Look-ups in named tables: a row name and a column name give one cell, copied from the table.

Table Por
cols = Dig, Teduri, Pasivot, Zab, Bekifu, Tebafol, Gidem, Sev, Deziluf
Pog: [141, 124, 102, 140, 106, 84, 142, 99, 129]
Muvezof: [114, 161, 129, 155, 89, 158, 117, 138, 124]
Pufa: [134, 107, 133, 131, 95, 160, 133, 126, 130]
Rof: [150, 95, 123, 137, 124, 195, 104, 122, 100]
Fev: [175, 136, 154, 126, 130, 125, 62, 166, 130]

Pog, Zab => 140
Pufa, Pasivot => 133
Rof, Pasivot => 123
Muvezof, Gidem => 117
Fev, Zab => 126
Rof, Deziluf => 100
Row with the largest Dig: Fev

Gupuli =
	Tabi	Fubafut	Fen	Gadoso	Bifom	Mef	Lipepe
Mimem	162	155	127	102	97	134	168
Nal	101	156	123	177	97	91	166
Lovobo	157	143	77	143	42	125	167
Zil	144	64	59	143	78	82	216
Bonufu	173	138	121	200	54	147	178
Dudim	161	69	99	185	66	115	230
Vis	154	121	95	136	70	137	186
Dapo	162	198	98	155	8	151	149
Zap	105	144	106	76	106	87	182
Kadek	98	155	162	197	53	153	181
Bufez	164	184	90	112	48	107	153

What is the Tabi of Dudim in Gupuli?
161
What is the Mef of Bonufu in Gupuli?
147
What is the Bifom of Bonufu in Gupuli?
54
What is the Fen of Zap in Gupuli?
106
What is the Gadoso of Bonufu in Gupuli?
200
What is the Mef of Zil in Gupuli?
82
What is the Bifom of Bufez in Gupuli?
48
Row with the largest Gadoso: Bonufu

Medeg:
fields: Bobapo, Zago, Didu, Dag, Pomifa, Val, Kogi, Konil, Pomag
Lagi: [5.3, 6.9, 4.1, 5.9, 3.3, 4.6, 3.9, 7.4, 3.8]
Zed: [3.8, 5.3, 5.1, 5.4, 5.4, 6.4, 5.2, 4.6, 5.1]
Tek: [8.1, 5.8, 5.5, 5.3, 2.8, 3.8, 3.9, 7.7, 3.6]
Gim: [2.3, 4.1, 5.6, 5.8, 9.3, 7.9, 7.7, 3.4, 7.9]
Kep: [5.2, 3.5, 6.8, 5.1, 7.1, 6.7, 6.4, 3.7, 6.3]
Setu: [5.8, 6.9, 4.2, 5.8, 4.0, 4.1, 4.7, 7.4, 4.7]
Zulagob: [6.0, 4.9, 5.8, 4.2, 5.3, 4.9, 6.2, 3.7, 6.1]
Nit: [6.7, 5.8, 5.2, 5.2, 2.6, 4.4, 3.7, 6.7, 3.4]
Vev: [7.6, 6.5, 5.1, 5.3, 3.4, 3.3, 4.4, 7.0, 4.4]
Pora: [6.1, 6.0, 5.1, 5.8, 3.2, 5.0, 3.5, 7.3, 3.3]
Maza: [3.7, 4.0, 6.2, 4.1, 7.1, 6.7, 6.8, 1.2, 6.9]
Rul: [6.1, 5.9, 5.1, 6.0, 3.5, 5.1, 3.6, 7.5, 3.4]

Kogi of Rul = 3.6
Dag of Tek = 5.3
Zago of Zed = 5.3
Konil of Zulagob = 3.7
Kogi of Zulagob = 6.2
Pomag of Nit = 3.4
Zago of Maza = 4.0
Dag of Vev = 5.3
Didu of Tek = 5.5
Pomag of Zed = 5.1
Pomag of Rul = 3.4
Dag of Nit = 5.2
Pomifa of Kep = 7.1
Konil of Vev = 7.0
Zago of Gim = 4.1

Table Ver
	Kegiv	Movemas	Bur	Pavip
Dalake	5073	1531	7719	5942
Notozol	4700	7506	2301	5086
Far	3254	1720	4743	5391
Lavof	7598	2180	7584	2011
Mev	3174	3232	2662	3634
Sudin	7414	7604	6879	3112
Sepos	5194	2589	7518	5811

Pavip of Mev: 3634
Bur of Dalake: 7719
Bur of Mev: 2662
Kegiv of Notozol: 4700
Bur of Notozol: 2301
Bur of Sepos: 7518
Movemas of Sudin: 7604
Kegiv of Sepos: 5194
Pavip of Notozol: 5086
Movemas of Mev: 3232

Luvadi =
	Ruvoz	Vasib	Desap
Livod	39059	92732	91616
Bep	64736	90514	85633
Nesamat	48974	44293	95059
Ket	34494	72816	98361
Popef	88580	55019	25638
Puv	77564	39012	69749
Manak	78097	22752	44446

Vasib of Bep is 90514
Ruvoz of Ket is 34494
Desap of Popef is 25638
Vasib of Manak is 22752
Ruvoz of Livod is 39059
Desap of Manak is 44446
Vasib of Nesamat is 44293
Vasib of Popef is 55019
Ruvoz of Manak is 78097
Desap of Puv is 69749
Desap of Bep is 85633
Vasib of Puv is 39012
Ruvoz of Bep is 64736
Ruvoz of Popef is 88580
Ruvoz of Puv is 77564
Desap of Ket is 98361
Desap of Livod is 91616
Desap of Nesamat is 95059

Dutupe
         Dozubis  Tamate  Bas  Bufuso  Ragez  Menod  Fizoti  Nere
Talof        160     167  161     172    162    160     164   165
Pigeme       181     184   81     147    173    157     103   221
Seb           56     174  159     114    142    156     105   154
Sakuguk      154     167  161     181    164    156     165   164
Pemid        164     163  164     165    164    164     164   163
Tagi         118     176  154     240    160    137     176   169
Sigi         132     162  200     211    165    140     195   128
Mugub        198     158  162     116    148    201     168   155
Bel          170     158  167     160    159    163     167   158
Fufazol      153     150  147     168    170    178     180   180
Lupizug      190     180  222     168    158    150     129   180
Nusetu       157     167  157     182    161    161     163   169
Fike         139     167  173     207    167    156     171   153

What is the Tamate of Pigeme in Dutupe?
184
What is the Bufuso of Fufazol in Dutupe?
168
What is the Tamate of Bel in Dutupe?
158
What is the Fizoti of Lupizug in Dutupe?
129
What is the Tamate of Tagi in Dutupe?
176
What is the Bas of Nusetu in Dutupe?
157
What is the Dozubis of Sigi in Dutupe?
132
What is the Dozubis of Seb in Dutupe?
56
What is the Tamate of Nusetu in Dutupe?
167
What is the Menod of Tagi in Dutupe?
137
What is the Dozubis of Fufazol in Dutupe?
153
What is the Menod of Fike in Dutupe?
156
What is the Menod of Talof in Dutupe?
160
What is the Fizoti of Pigeme in Dutupe?
103
Row with the largest Menod: Mugub

Ziralu =
cols = Dilufep, Miluso, Pevun, Tig, Gub, Luvema, Vunuzik
Vum: [501, 217, 483, 248, 548, -103, 388]
Bof: [210, 266, 223, 263, 205, 334, 240]
Gibo: [795, 174, 575, 217, 781, -369, 429]
Por: [718, -694, -618, 992, -613, 482, -683]
Zif: [148, 270, 183, 264, 143, 407, 217]
Dum: [249, 257, 258, 251, 256, 254, 258]
Vul: [-235, 302, -75, 275, -247, 888, 74]

Por, Luvema -> 482
Vum, Dilufep -> 501
Vul, Miluso -> 302
Bof, Gub -> 205
Vul, Tig -> 275
Vum, Vunuzik -> 388
Por, Tig -> 992
Gibo, Tig -> 217
Dum, Luvema -> 254
Vum, Luvema -> -103
Bof, Pevun -> 223
Vul, Dilufep -> -235
Zif, Miluso -> 270
Vum, Pevun -> 483
Gibo, Luvema -> -369
Por, Pevun -> -618
Dum, Dilufep -> 249
Bof, Tig -> 263
Bof, Luvema -> 334
Row with the largest Gub: Gibo

